One vector is turned by the same rotation once a step. Each row is the vector after some number of steps, and that number follows the row.
The counts run from 0 to 355.
-3, -25, -12, 3, 9, 2, -3, 9, 8, -6, -2, -12, -15, 12, 11, 18, 14, -6, -2, 6, -1, 10, -3, 11, -5, -8, -5, -7, -6, 0, -15, 34, 3, -2, -20, 16 | 64
-7, 0, 0, -8, -12, 2, -1, -8, 23, 8, -4, -10, -7, 1, 22, 17, 5, -22, 9, 26, 7, -10, 0, -6, 3, 7, -9, -12, 11, -16, 4, 13, 12, 8, -9, 5 | 166
-8, 4, 6, 2, -23, -5, 4, 0, 11, -2, -19, -9, -21, -11, 6, 11, -20, -10, -8, 13, 14, 17, -11, 8, -10, -4, -9, 0, -1, 10, 7, 2, 15, 9, 7, -11 | 49
-5, -1, -14, 12, 14, 10, -8, -6, 9, -15, 8, -12, -16, 16, -4, -4, 4, -11, 11, 7, 6, -12, 11, 14, -17, -15, -8, -9, -1, -19, -4, 27, 9, 6, 2, 14 | 69
-8, -4, 6, -2, -22, -16, 5, 2, 4, -1, -23, -12, -21, -12, 10, 19, -18, -5, -3, 13, 10, 20, -14, 8, -5, 3, -6, -4, 1, 15, 6, 0, 8, 10, -11, -8 | 48
-14, -3, -4, 6, 4, -6, -6, 15, 2, -11, -13, -11, -28, -15, 14, 3, -23, -14, -10, 1, 4, 13, -12, 11, -20, -3, -9, -2, 1, -4, -5, 9, 10, 0, 10, -13 | 185
-7, -8, -6, 15, 15, 5, 0, 6, -6, -1, 15, 2, -6, 0, 9, -16, 18, 0, 10, 6, -18, -31, 11, 12, 0, 3, 7, -4, 15, -18, -4, 10, -10, -3, -15, 13 | 209
-4, -19, 4, 1, -8, 8, 23, 10, 17, 7, 8, -1, -3, 11, -7, 12, 27, 12, -1, 9, -6, -7, -2, 8, 18, 0, 6, 9, -4, 9, 0, 5, 3, -2, -22, 23 | 246
-4, 6, 32, 0, -29, -15, 8, -9, 1, 1, -1, -5, -9, 6, 10, -11, -1, -3, -1, 16, 0, -19, 7, -3, 13, 17, -4, 9, 9, -7, 13, -5, 13, 7, 4, -2 | 352
-15, -15, -18, 1, -7, 4, 23, 16, 22, -4, -2, -11, -7, 16, -17, 5, 21, 7, 1, 6, 8, 1, 0, 12, 18, -14, -1, 15, 2, 7, 4, 1, 1, 4, -3, 14 | 19
-3, -13, 17, 17, -2, -8, -3, 17, -19, -12, -3, -1, -22, -2, 13, -16, 1, 1, -27, -5, -5, 7, -6, 17, -10, -1, -5, 11, -5, 4, -12, 17, 6, -10, 9, -4 | 98
2, 12, 6, 11, 3, 16, 2, 3, 19, -3, 0, 6, -21, -18, 0, 7, -11, -2, -10, 1, 3, 13, -9, 25, -29, -2, -4, -5, -15, 11, 1, 0, 11, -7, 0, 1 | 278
-7, -1, 4, 21, -17, 3, 13, -3, -25, 0, -14, 8, -12, -14, 3, -16, -8, 3, -2, 13, -8, -12, 1, 20, -5, -8, 8, -1, 21, 1, 6, -3, -10, 9, 6, -19 | 89
-7, -8, -9, 1, 2, 16, 4, 3, 18, -7, 2, -13, -8, 7, -2, 15, 2, -17, 2, 16, 10, -6, -3, -3, -5, -17, -11, -5, 4, -20, -5, 27, 21, 10, 9, 5 | 67
1, -14, -2, -2, -11, -1, -1, -14, 12, 7, -2, -6, -5, 10, 16, 17, 14, -6, 14, 23, -2, -7, 5, 6, 7, 8, 0, -15, 6, -2, -1, 17, -1, 4, -33, 16 | 164
-11, -1, 26, 4, -1, 9, 1, 5, 0, 4, 16, 2, -9, -13, 14, -1, -2, -7, 4, 11, -15, -35, 4, -9, 2, 12, -2, 0, 14, -24, 3, 1, 14, 7, -5, 2 | 213
-10, -10, 5, 12, -3, -13, -3, 20, -14, -6, -10, -4, -22, -11, 23, -15, -3, -6, -25, 0, -6, 7, -8, 10, -5, 0, -6, 5, 6, -4, -9, 10, -1, -8, 8, -11 | 319
-15, -12, 9, 11, 9, -6, 5, 21, -15, -5, -3, 4, -24, -29, 14, 0, -15, 9, -8, -9, -17, -4, -13, 13, -11, 2, 6, 4, 5, 0, -5, -7, -8, 1, -14, -7 | 93
-17, 7, 3, 8, 4, -9, -8, -1, -10, -12, -5, -6, -21, -13, 13, -19, -21, -11, 1, 4, -5, -17, 4, 10, -17, 4, -4, -3, 15, -19, 5, -1, 3, 7, 11, -11 | 86
-13, 21, -11, -3, -13, 0, 11, -6, 23, 10, -9, 0, -10, -14, 14, -3, -4, -12, 12, 21, 5, -13, 1, 10, 2, 11, -2, -5, 16, -2, 16, -18, -2, -1, -2, -3 | 38
-12, -7, 23, 3, -11, 3, 17, 26, 3, 4, -3, 5, -18, -24, 8, 2, -3, 6, -22, 4, -7, 0, -17, 2, 7, 7, 2, 17, 0, 8, 3, -16, 11, -2, 2, -6 | 230
-6, -17, 24, 1, -5, 12, 12, 13, 10, 0, 17, -6, -7, 9, -10, 14, 10, 4, -2, 8, -6, -24, -1, -10, 11, -2, 0, 14, -3, -14, 2, 10, 24, 10, -4, 13 | 113
-15, -6, -6, -2, -10, -5, 15, 7, 11, 3, 3, -11, -4, 13, 2, -11, 20, -8, 7, 18, 0, -22, 8, -5, 27, 1, -3, 12, 19, -18, 7, 0, 2, 5, 2, 10 | 119
-5, -1, -1, 18, 1, 20, 9, -3, -3, -4, 13, 0, 0, 5, -6, -16, 15, -6, 1, 14, -7, -34, 13, 5, 2, -10, 3, -1, 15, -24, 1, 14, 3, 2, 12, 6 | 207
-8, -13, 26, 12, -12, 5, 10, 13, -19, -1, -5, 3, -20, -23, 0, 11, -18, 8, -15, 1, -11, -2, -12, 5, -6, -4, 5, 6, 2, 4, -3, 0, 12, 10, 2, -12 | 95
-19, -21, -2, 9, -1, -13, 4, 23, -16, -11, -19, -10, -25, -7, 2, 1, -14, 5, -8, -4, -3, 9, -11, 10, 0, -13, 0, 11, 10, 1, -5, 5, -1, 9, 5, -12 | 321
2, -28, 9, 17, 8, 7, -3, 6, -11, -11, 8, -5, -14, 11, 0, 4, 8, 5, -10, -3, -7, -2, 0, 11, -12, -12, 1, -1, -11, -3, -17, 36, 9, -1, -12, 11 | 198
-8, 7, 11, -4, -16, -25, -6, -6, 7, -6, -17, -14, -22, -1, 17, 5, -21, -4, 5, 4, 8, 9, -3, 13, -11, 17, -9, -3, -5, 7, 11, -3, 5, 8, -17, 0 | 268
-10, -4, 15, 6, -24, -13, 5, 0, -16, 2, -9, -2, -9, 0, 19, -19, 6, -7, -5, 17, -5, -21, 2, -2, 18, 9, -3, 6, 23, -11, 4, 3, -2, 5, 8, -7 | 218
-7, 16, 28, -3, -18, -19, 0, 0, 9, -2, -5, -6, -19, -4, 16, -14, -9, -7, -8, 6, 6, -5, 0, 4, -5, 24, -10, 12, 0, -1, 13, -12, 16, 0, 1, -2 | 132
-6, -4, 10, 18, -4, -7, 9, 13, -13, -1, -3, 9, -18, -14, 10, -22, -1, 15, -9, -8, -11, -5, -3, 23, -3, 10, 9, 13, 4, 13, 4, -14, -13, -9, -11, 0 | 227
